0: np.array([483, 382, 545, 661, 82, 689, 852, 377, 315, 550, 395, 520])
1: np.array([526, 656, 633, 295, 456, 601, 417, 525, 597, 781, 545, 400])
2: np.array([468, 492, 781, 396, 504, 737, 506, 400, 394, 715, 241, 423])
3: np.array([422, 517, 435, 634, 804, 188, 225, 875, 515, 544, 448, 373])
4: np.array([605, 644, 720, 366, 558, 470, 479, 422, 599, 533, 578, 437])
5: np.array([705, 707, 627, 502, 982, 917, 386, 170, 609, 610, 591, 693])
6: np.array([669, 596, 591, 384, 488, 611, 668, 681, 634, 384, 648, 431])
7: np.array([479, 654, 553, 485, 580, 378, 655, 738, 490, 383, 457, 553])
8: np.array([581, 550, 449, 437, 553, 336, 350, 466, 704, 504, 459, 373])
9: np.array([662, 549, 234, 522, 723, 743, 482, 279, 792, 342, 690, 636])
10: np.array([411, 635, 284, 540, 869, 695, 358, 237, 587, 365, 654, 672])
11: np.array([589, 513, 637, 546, 581, 887, 756, 558, 473, 525, 535, 325])
12: np.array([529, 735, 185, 431, 521, 385, 210, 617, 792, 288, 534, 664])
13: np.array([644, 670, 492, 342, 530, 486, 436, 337, 795, 306, 443, 510])
14: np.array([562, 667, 304, 397, 432, 565, 535, 508, 738, 448, 672, 451])
15: np.array([732, 434, 607, 478, 222, 393, 456, 475, 499, 457, 522, 419])
16: np.array([107, 339, 253, 676, 385, 177, 500, 524, 357, 438, 458, 674])
17: np.array([405, 366, 597, 505, 36, 459, 666, 380, 462, 535, 472, 442])
18: np.array([404, 591, 417, 473, 509, 452, 425, 486, 533, 536, 636, 543])
19: np.array([573, 436, 831, 281, 646, 444, 738, 657, 455, 430, 493, 415])
20: np.array([496, 411, 430, 710, 516, 461, 606, 514, 249, 490, 213, 694])
21: np.array([443, 308, 503, 604, 339, 335, 520, 725, 386, 738, 425, 519])
22: np.array([345, 306, 434, 628, 220, 383, 613, 547, 385, 493, 509, 492])

np.array([510, 556, 544, 446, 457, 399, 761, 463, 724, 611, 425, 424]) : 4 8
np.array([338, 526, 452, 681, 569, 571, 466, 409, 154, 427, 403, 703]) : 20 18
np.array([383, 484, 364, 482, 667, 521, 362, 553, 410, 351, 403, 502]) : 18 7
np.array([500, 293, 604, 440, 249, 565, 501, 374, 345, 668, 213, 370]) : 2 17
np.array([414, 497, 500, 548, 347, 213, 533, 834, 539, 609, 469, 220]) : 21 22
np.array([553, 642, 632, 476, 921, 632, 532, 527, 390, 631, 344, 454]) : 2 4
np.array([527, 579, 211, 328, 718, 755, 309, 179, 587, 350, 667, 645]) : 10 9
np.array([363, 292, 687, 654, 258, 341, 620, 520, 31, 808, 193, 430]) : 21 22
np.array([540, 349, 227, 580, 459, 642, 545, 277, 384, 457, 459, 694]) : 20 18
np.array([516, 466, 416, 603, 607, 316, 392, 495, 467, 398, 543, 523]) : 18 8
np.array([540, 525, 594, 441, 330, 443, 496, 594, 635, 664, 509, 347]) : 1 15
np.array([674, 437, 412, 440, 973, 419, 539, 469, 364, 490, 343, 682]) : 20 7
np.array([362, 459, 469, 706, 557, 497, 580, 397, 265, 447, 330, 720]) : 20 22
np.array([786, 568, 553, 571, 847, 574, 350, 737, 392, 623, 311, 466]) : 3 7
np.array([608, 538, 576, 461, 680, 469, 585, 765, 637, 481, 630, 489]) : 6 7
np.array([470, 526, 691, 329, 388, 595, 611, 521, 565, 374, 598, 284]) : 6 4
np.array([657, 725, 501, 504, 706, 932, 637, 111, 645, 282, 702, 767]) : 9 5
np.array([540, 503, 409, 516, 649, 592, 607, 242, 484, 497, 380, 589]) : 18 20
np.array([531, 558, 644, 462, 631, 644, 400, 499, 543, 488, 563, 493]) : 4 18
np.array([450, 531, 526, 488, 747, 654, 541, 256, 262, 503, 299, 654]) : 20 2
np.array([457, 616, 448, 632, 498, 478, 690, 638, 583, 439, 490, 627]) : 7 18
np.array([602, 475, 562, 399, 518, 309, 436, 895, 760, 545, 815, 294]) : 6 8
np.array([684, 577, 578, 441, 362, 323, 463, 951, 495, 780, 428, 291]) : 21 1
np.array([376, 419, 381, 507, 391, 559, 370, 277, 295, 497, 586, 600]) : 18 22
np.array([493, 455, 507, 560, 561, 446, 498, 530, 479, 303, 626, 509]) : 18 7
